rotation steps, each row followed by its count of steps
The counts run from 0 to 587.
[  6 -26 -15   1 -15  17  14   6   3 -27   5 -30  26  19 -24  -1 -24 -12
  24  29 -10  -8  -8  27   4 -19 -32  32  11   1   9   6   0  -8  17 -16
 -11  -5  17 -30 -43  33  19 -19  30  16 -29  46 -13  -4   4 -13  12]	43
[ -5 -31 -14   3 -21  32  12   1   4 -14  13 -19  24  27 -46  10 -13  -1
  23  18 -18 -20 -25  18   6 -10 -15  33  22   1   5  -9   9 -24   0  -9
  -9  -2  29 -20 -62  12  -7  -7  42  16 -19  37  -9  -3  -7 -22  -5]	42
[ -1   1 -35   9 -42  24  20  24   6   2 -19 -27   7  34 -12  13   4 -27
  -4  14 -24   1   2   8 -11 -14 -22   9   6  27  22 -26   9   6  11  -4
  -1  34 -12 -38 -33 -19  60   2  14 -34 -15  21  -8  -4   4   7   6]	385
[ 12 -21 -23 -28 -27  19  16  32  -6  -6   5 -25  29  30 -20  20 -19  12
  -7 -12 -25  17 -27  15  14 -17  -5  31   5  -1 -21 -15  34  -1   4 -30
 -16  22   3 -16 -40 -12   7 -13  39 -25 -19  17  11  -2  -2  10  23]	16
[ -2 -10  -3  21  38  -2  31  10  32 -18 -13 -35   2  -5  -4  -4  -4  38
  21  14 -42 -17  16  40 -16  24  -4   0   1  14  13  16   8   5  13 -27
   1  45   1 -15 -15  -3  39 -18  18  -3  -1  10 -29 -18  -8 -24  24]	489
[ -9   1  -1 -16  -6  24  49  22   0 -21  13 -24  23  -9 -13  18  -2  -5
  25  13 -25 -25 -15  16  -8  31  -5  19  31   6  -6   7   5  -6  32 -29
 -31  13 -11 -21 -32   7  -1  -1  47   8 -31  13 -22   3  -2 -27  12]	33
[  3 -11   3 -13   5   5  18  22  10   4 -14 -25  24 -23  -9   9   0  22
  27   9  -8 -66 -17  13  -7 -10  -3   4   6 -12 -23   9  30  -6   9 -12
   6  19  48 -21 -42  -2  15 -10  13   3 -34 -26 -18 -18   1 -11  37]	336
[ 11 -33 -25   8 -38  29  19   9  -2  28  -3 -28  -2  25 -13   0 -29 -11
   2  -2   6   9 -21  31 -17 -13  13  15  29   5  12 -16  -4   9  -6 -19
 -20  52  -7 -51 -10  10  33   3  26 -28  13   3 -18  10 -21 -11   8]	134
[ -2 -25  -6 -20   9 -10  -2   2  26 -17  -9 -32   8  -1 -16   2 -11  10
  17  47 -11 -22  -6  38   6 -24   2  24  18  -3  -9   8  -4 -21  13  15
   1   8  44 -32 -33  -3  33   8 -17 -17 -22  13 -34 -25 -12 -10  16]	345
[  0  -9   8   7  21  -9   1  10  25 -11  -8 -24 -14 -11  -2  13   1  34
  35  48 -34 -42  -4  37  -4  -2   5  33  31   7 -10  17  11   0  22 -14
   6  14  13 -10 -19 -17  33  12  10 -22 -11  24 -28 -34 -10  -8  -4]	350
[  1  -7  20   8  17  -2  23  -1  23   7 -27 -22  10   2 -10 -12   6  37
  14  22 -30 -32  -6  21 -32  21 -17 -14   1  -7  13  12  11  14   6 -16
  -6  14   9  -1 -48   3  31 -18  34  20 -16  13 -33   1 -11 -35  19]	193
[ -6  -9 -12   1 -44   8  16  -5  40   0 -36  12  17  24 -30   6   5   9
  -2  -8  -7   8   4  -9   2   2 -37  24  10  23  -8 -24   4   5  -1   7
   9  29   5 -30 -49 -19  43  13  25 -15  -2  10  -5  -1   4 -41  -7]	525
[ -6 -49   4   7 -29  17  22  -1  19  40 -11   2  21  -7 -12 -15   7  13
  17 -10  -8  -9  -5   9  15 -22   0   4  27  10 -19   0  12  50 -18 -18
  -5  -2 -15 -43 -39  -2  16 -17  32  19 -13  -6   3  28 -29  -9   1]	296
[-25 -17  26   0 -12 -14  27  -6  19  16 -22   8  13  -7 -23  25  -8  38
  14  15  -6  15 -21  11 -12  -3  -9   1   6   4 -22  10  17  34   8 -35
  -6   5  10  -9 -48 -21   6  -9  38   2 -36  36  -1  25 -16 -21  10]	306
[  8 -28 -19   4  13  26  -8 -24  16   9 -10 -33  -2   3 -17  12 -13  -3
   3  35 -12 -43 -17  31 -18 -10   1  27  25   0   8 -20 -16   4   6  14
 -26 -17  29 -25 -57  -6  38  10  10  16  -6   6 -24 -11  -7 -23   3]	206
[ -4 -33  -7  -5 -17  34  21  10  24  -3  -2 -31  42 -19 -17   3   2   5
  26 -10 -33   6  18  -3  -2  -3 -20  33  -1  -6 -22   7   0  15   9 -29
   0  18 -25 -41 -23  -3  37 -14  40  -7 -31  12  -6  22 -14   7   1]	19
[ -6 -33 -13  -9  31  21  14   4  34 -20  11 -49  12 -10 -12   6  15   1
  26  41 -30  -6  25  36 -11   7   5  17  11  -1   3   6  -9 -14   7   3
   1  24  15 -34 -37   1  43   7  19  -3 -14   1 -27 -11 -15  -7   3]	483
[ -7  -5  -6  11 -21  11  29  -7  17 -16 -14  -2  32  -3 -27   8   9 -16
  23   4 -13  -6  10  -6   4  15  -5  25  42  20 -14 -24 -23  40  28  -1
  -2 -11  -7 -27 -39 -29  46  13  25   9 -24  25   1 -11  10 -40  -1]	529
[ -8 -13  10  18 -19  15  38  35 -15   5  -8  -2  43   3 -28 -21 -22  -9
  25  -9  -3 -15  16   3 -12 -17 -12  17  33   8 -16   0 -13  -8  -6 -24
 -10  27  15 -66  -5   1  31   1  40 -17  -9  -2  -6   7  -5 -28   3]	269
[ 12 -34  -8 -31  -1   9   7 -17  16   1  -2 -64   6   1 -19  15  -4  -4
  -4  14  -1   8   8  16 -27 -10   0   5   5  -9  -3  -1  14  22   4 -16
 -29   3 -14 -31 -60  -3  30   7  12   2 -40 -11 -13 -10  -3  -1  19]	457
[  5  -6  -1 -24 -21  23  31  18   2   9 -19 -18  18  11 -14  26 -18  23
  -9  -3 -26  24 -33  17 -14 -13   4  18   3  -1  -3 -14  15  11   0 -39
 -12  36  -1 -12 -18 -21  11 -27  32 -26  -4  35  -4  32 -20   3   3]	11
[  3 -22 -22   4  -8  26  13  30   9   7   1 -11  35  19 -34   6  13 -15
  14  -7 -27  -4  18   4  15 -17   7  -4  22  17  10  11  -8  -8 -25  -7
  19  17  25 -54 -30 -39  42  -3  11 -15 -11   5  13 -11 -23  -2  26]	250
[  7 -20  17  26   4 -14  25 -19  35  -9 -33 -23  14  -4 -21  -3 -17  18
   8  17  -4 -20   0   7  -5 -17 -18  18  13  19   8  -6   2  39   7  10
 -22 -22  14 -28 -47 -16  59  -8   7  29 -11  26 -19  -9  -8 -31  12]	70
[-21  24   6   1 -24  30  45  35 -11  14 -12   8   6   9 -19   7  20 -28
  20  30 -18 -22  -8   7 -12   8   7 -14  56  11  10  -4 -12  23  26 -12
  -1  27   9  -9 -17 -28  16 -10  38 -17 -28  18  -4  13 -13 -16  -2]	400
[-11 -33   2 -11 -10  11  29   5  21  22  -4   0   7 -19 -18  31 -17  34
  17 -14 -27  24 -23  26   6   3  20  19  11  18 -18   2  -5  10   0 -32
 -13  34   2 -44 -15 -19  21  19  12  -8   9  11  -5  29 -32  -4  25]	5
[ -4 -20 -15 -20  -1  32  34  11  13  16   2 -14   6 -13  -8  39 -16   5
   0  -7 -24  18 -26  22   0  13  30  25  22   6  -3 -10  -4  14  17 -29
 -35  31  -9 -30 -18 -24  21   9  31  -6   0   7   0  31 -20  -5  30]	6
[ -7 -29 -20 -16 -20  12  32 -12  26  -2   9 -30   5  -1 -20   9   9 -17
   8  18  -1  19   5  11  -8  24  -8  19  10   6  -9   0  10  33  23 -25
 -31  26 -36 -49 -44  21  24  13  35   1 -21  -1 -19  19  -7 -12   4]	161
[ -7  -6  -1 -29 -16  -4  20  15  24   3  -2  -4  -7  16  -7  -6  15  22
  -2  42 -28 -29 -29  39   4 -19  -2   3  27   7  13  21  18 -13  19   2
 -19  -6  14   3 -45   0   4 -27  14   8 -30  20 -21 -11 -45 -23  22]	190
[-12 -26 -21  22 -40  18   6  24 -14  28   8  -1   7  11  -8 -18  -4 -25
  17  28   9 -28 -33  17   2  -4  15   9  37  -5  -2  -4  12  23   1 -11
   8  37   9 -37 -16   7  30 -12  39 -30   5   3  -1   1 -22  -5   2]	272
[ -5 -25 -18  16  -4  -8  24  20  32 -25 -10 -13  24 -11   5 -20  -6  -1
  29  17  -4 -34   6  19  17  -9   1  38  26  15 -16 -15   6  24  22   9
  12  25  24 -26  -9  -5  59 -14  15 -10   8  16  -7 -26  -2 -18   5]	504
[-16 -12  -7  19 -25  -8  -2 -11  34   0 -26 -31   7  -2 -11  15   5  24
  31  -1  -2 -19   8  -2  -8 -11   0  39  41  23 -22 -14   6   0  14   0
   6   7  -4 -34 -23 -46  57   9  -5 -21  -8  -4 -21 -22  -8 -16 -18]	228
[ -7 -11  23  21  -9  -9  18  20  18 -13 -22 -10  21   4 -12  -3  -5  29
  10  11 -11 -58   2   5  -8   2 -28  26  37  19 -30  -4  21  -1 -15  -1
 -11  -3   7 -14 -47  -2  12   1  48  16 -25 -10 -21 -13   5 -42  -7]	60
[  8   7 -17  -5 -18   5 -12  10  12   9 -30 -37 -14  26  -6  24  -2  24
  -7  23 -28 -39 -26  15 -29  -5  -1  22  12  12   2 -29  35  16   6  -4
  -6  18  14   2 -49 -41  28   2  13 -26  -2   1 -21 -35   4   0   3]	221
[ -9 -26 -37  -9  -8  16   0   3  34  -6  11 -41   2  12 -12   4   4   9
  22  23 -33  -6 -20  51  -4 -27   5  18  -1   4  33   1  26 -30   3 -15
  -1  35  16 -26 -40   5  40 -27  -1 -19   2  12 -24  -8 -30  15  24]	481
[ 20 -42 -13  -3 -21  12  23   9 -15   8   6 -11   7  18 -16   3 -27   5
  -2  19   2  32 -34  26  13 -26  23  26  45   6  -2 -14  -7  29   1 -20
  -9  29  13 -32 -18 -13  24  -8  24 -20   1  53   5  -1 -24  -8  15]	139
[  8  -8  16  -3 -22   4  33  20  -1  19 -31  -7   8  17  -4 -12 -16  -1
 -17  21  -6  -3  -4   5 -31  -3 -27  -5  11  -2 -17  -6  11  42  -7 -19
 -20  27 -18 -29 -27  21  26   5  46 -16 -14  11 -31  15   2 -20   9]	289
[-12 -12   7  15 -18  22   7  -8  32  20 -36 -28  -3  -6 -17   0   3   0
  18  25   3 -51  -8   9 -23 -19 -28  20  26  20   5  -6  12  13   2   2
 -17  -4  -1 -35 -40   7  42  17  18   9 -11 -10 -48   7  -2 -17 -25]	64
[  0 -13   2   0   0  -7  38  19  37 -20 -23  -8  21 -18 -16  16   2   1
  -9   9 -27  -8  -4  11  14 -14  12  12  20  33  13  -8   1  13  10  15
 -10  28  31 -36 -20 -39  47   7 -14  -9   5  34 -16   2 -24 -11  29]	372
[ -9 -14   0  -6  17  13  21  16  19 -13  14 -26  -2   8 -18  -5   5  27
  41  36 -37  -4   4  52  -2 -26  10  29  38  23   8   1  -8  -7   7 -20
  14   9  17 -13 -17 -11  18 -14   5  -9 -14  37 -33 -19 -26 -11  -6]	487
[ -7 -12 -14   3  -4  -3   9  20  -1  14  24  -1  -2  21 -23  20  -9  15
  11  28 -25  19   0  36  -4   0  33  18  54 -13  -4  -1 -22 -29   3 -12
  -9  22   1 -26 -18 -33  32  14  22 -39  -5   1 -12 -14 -31 -35  11]	119
[ 17   5  17   1 -31   7  22  24 -15  28 -14 -11   5  15  -9 -22 -14  -4
  -7  33   0 -27 -23   2 -35  -2  10   0  46 -21  -6   3  12  39  13  -6
 -19  18 -20  -8 -26   2  22 -10  48 -17 -31  -1 -28  -7 -10 -23  10]	426
[  4 -25 -19 -13  -1  24  16  22  -1  -7  16 -59  26  -2 -10   9 -12   3
  13   3 -25 -27 -20  39 -10 -18   6  12   6  -2  10  -5  21 -18   6 -24
 -16  13  26 -19 -41  -7  28 -34  20   3 -19  -5  -6 -11  -9  20  34]	476
[  7 -45  -8  -8 -15  18  18  20   7   3   0 -17  15  -8 -13  -4  -3 -17
  10  27  16 -12   3  13   9   3  15  15  41  -7 -32   3 -19  27  -5  -4
  -4  46  20 -56 -15   5  36  25  21 -20  -4  -9 -18   0  -9 -17  14]	136
[-10  -5  15  -5 -26  -6  26   1   7  34 -15  -4   1   2 -20  28 -19  26
   1  11 -13  17 -34  20 -15 -13  -5  -8   4  10   3   7  27  21  16 -44
 -19   0  -7 -12 -53 -12  13 -13  37  -7 -20  23  -1  22 -20   0  29]	307
[ -5 -43 -14 -20 -28  -5  30   7  41 -17   1  -8  20 -12 -14   6  20 -12
  -5  21   7   6  -4   6  16  28 -12  -2   6   3 -22   9  20  39  24 -10
 -12  28 -11 -37 -39   8  26   2  32  -6 -22   4  -9   6 -11 -21  31]	162
[  1 -31  10  11   3   5   7   4  14  45   4 -16 -16   4 -19  16 -16  18
  -3  37  -7  -1 -27  28  -3 -21  20   9  34  -1   4  26   9  -1 -14  -2
 -18  -3  11 -43 -24 -17  18  15   6 -14  -3   4 -20  25 -54  -2  17]	578
[ 14   6  -1  -3  15  26  18  34  16  -2 -13 -32   1  -1   3  11   0  10
   2  24 -51 -45 -18  33  -7 -10  16  28  33  19   8   0  11  -8  11   2
 -21  15  -1  -8 -12 -12  23   8   4  -5  -8  -4 -39 -17 -25   0  25]	354
[ -7  -8 -17  25   2  10  11  -3  -9  12   2 -30  12  10 -13   0 -27  -1
  28  13 -21  15  24  21 -19 -11  12  16  28 -12  12  10 -30  -8   7 -26
  -2  16   1 -43 -11 -26  73  -1  10 -25  -2   1  -5 -10 -15 -11  12]	115
[  0 -29  16 -25  -9 -18   9   6   3  18  -5  -7  -2  -9 -16  25  -5  15
  -4  53  -2   8 -36  22   1 -28  16  18  45 -11 -25  11   5  21  16  -8
 -21 -12  10 -19 -32 -24  10  24   6 -16 -27  19 -20  17 -35  -5  16]	441
